In the rows, 128 means zero.
Each named move below is a turn or a mirror, shown by a few rows before and after it. Which moves, in which order, take the first row of each later pair to the second? The first pair is answered.
move popi:
[120 150 145 119 120 131 108 116 146 144 131 182 165 149 140 111 163 112
  97  91 119 120] => [150 159 131 133  77  89 115 115 152 185 118 146 127 135 132 139 132 116
 110 120 117 102]
[134  89 123 153 144  69 146  73 150 159 104 157 121 167 126 139 163 198
 105 108 112  95] => [134  96 122 144 140  70 144  71 148 151 109 154 121 169 120 127 167 197
 107 108 120 101]
[108  99  93 161 236 146 173 135 135 165 121 128  98 137 153 112 143 180
  98 135  60 163] => [140 100  92 168 188 109 183 130 136 193 106 101  68 123 139 132 110 175
 134 151  61 156]
[188 119 127 117 121  98 116 141 162 141 123  97 120 153 148 153 135  94
 118 122 123 132] => [174 126 123 118 158 123 115 147 151 107 141 115 153 162 159 132 156  94
  93 106 120 128]
move vumuv:
[107 117 136 124 107  95 134 126 121 140 137 140 111 134 152 135  90  65
 120 106 135 130] => [110 123 124 119 121 104 140 124 129 146 131 134 107 136 138 142  92  74
 123 110 138 119]
[143 137 178 124  91  98 102 102 107  95 139 176 147 135 140 128 162 108
 124  96 184 116] => [103 133 100 104 153 134 129 134 144 114  95 133 113 117  85 145 118  92
 160 113 204  90]
[113 109 143 107 163 147 157 112 166  91 130 159 167 124 164 141  81 102
  98 112 146 155] => [114 113 141 103 162 147 153 113 172  95 123 157 167 126 164 140  85  98
  99 119 143 157]
[113 132 129 114 103  97 144 112 145 128 106 112 110 125 104 152 106  96
 139 114 150  86] => [133 132 155 115  87  79 132 100 140 119 122 140 123 133 125 134 119  98
 132 117 148 100]
move Femo:
[132 128 144 141 117 132 139 152 121 123 133 127 117 121 157 103 114 133
 114 138 119 168] => [136 126 147 138 122 131 122 145 113 122 143 139 126 131 158 106 126 137
 118 140 120 171]
[162 123 123 144 106  93 134 178 140 148  73  75 121  87 106 139 101 130
 102 163 108 139] => [194 116 132 143  89  74 102 156 124 160  81 119 148 119 134 129 148 163
  91 145  80 144]
[ 94 123  89  86 151 148 123 143 142 132 109 138 142 135  98 132 140  97
 160 125 160 105] => [106 115  89  98 138 112 143 154 150 147 107 101 114 118  95 135 103 104
 161 145 144 104]
Pairs:
Between the rows of a pair lie 2 to 3 moves.
[143 129 145 134 173 158 110 173 129 136 170 137 174 123 186 106 138 142
  85 146 121 171] => [151 144  74 132 179 153 124 175 146 193 109  85 141 122 122 152 119 147
 136 167 133 132]  popi Femo vumuv
[106 165  55  90 193 191  83 114  89 130 121 135 189 185 115 159 186 153
 135 116 124 157] => [101 159  49 128 153 142 157 154 138 168  95  33 111 120  84 177  58 133
 149 164 105 163]  Femo Femo
[ 98 111 128 125 180 172 126 128 124 108 141 156 176 148 162 103 141 154
 101  98 105 143] => [153 121  83 137 139 118 124 115 135 187  90 105 130 149 117 166 117 168
 154 133 117 107]  popi Femo vumuv
[137  78 130 170 164  97 126  83 158 141  98 157 144 147 129  94 186 184
 114 101  85 105] => [100  84  91 143 210 143 136  96 166 130  84 153 144 141  93 108 177 168
 126  97 102  85]  vumuv Femo
[ 85 121 100 100 171 171 128 136 136  95 121 144 155 139 119 112 137 120
 126 112 128 131] => [147 121 174 146  71  95 141 122 123 116 159 116 130 119 163 118 107 121
 115 135 109 150]  Femo vumuv popi
[176 122 125 155  76 100 135 134 126 155 123 109  99 115 131 158 104 124
 157 153 125 120] => [115 112  84 128 183 173 110 133 129 121 118 162 131 150 121 144 161 136
 144 121 132 113]  Femo vumuv popi
[172 141 164 152  72  77 154 106 138 128 150 104 112 126 134 131 110 116
 109 165 129 130] => [136 118 146 131 164 124 127 107 133  93 161 165 156 157 133 100 171 155
  80 128 111 130]  vumuv Femo popi
[ 91 122 151  98 140 159 114 121 120  90 141 167 136 115 145 119 134 100
 104  89 144 137] => [131 134 124 123  98 124 140 121 133 135 105 109  81  96 115 164  88  90
 158 130 148 116]  vumuv popi
[109  93  81 105 226 147 162 136 158  62  88 127 139 108 127 133 103 127
 114 139 129 130] => [184  89  90 149 148  54 148 110 152 137  73 109 104 123 140 165 108 169
 141 155  88 132]  popi Femo
[126 137 107 124 147 148 143 127 127 140  91 120 122 132  92 130 101 115
 144 143 123 115] => [153 149 153 131 115 133 121 110 109 134 114 164 152 153 123 120 155 133
 125 122 116 129]  Femo vumuv Femo
[208 136 165 157  82 115 108 137  88 157 145 111 118 136 178 118 121 150
 136 154  96 172] => [195 130  99 131 148 148  83 128  93 181 102 127 139 175 144 130 166 192
 150 134  96 145]  vumuv Femo Femo
[ 93 136  90 139 103 116 149 128 143 169 116  98  95 111 125 151  58 135
 151 142 117 108] => [ 75 131  58 121 146 151 131 126 142 157 105 122 120 133 112 155  94 136
 157 125 130  98]  vumuv Femo vumuv
[163 117 122 131 108  93 114  88 115 168  96 166 136 157 109 142 163 155
 153 134 136  94] => [116 127 141 106 133 148 106 100  98 102 131 202 166 151 119 110 178 117
 127 115 149 108]  popi Femo vumuv
[136 159  82  89 110 151  96 109  94 125  92 108 123 147  82 147 157  92
 145 110 154  95] => [154 152 156 103  91 136  90 108  76 104 147 143 147 154 127 114 177  97
 114  99 132 124]  Femo vumuv popi
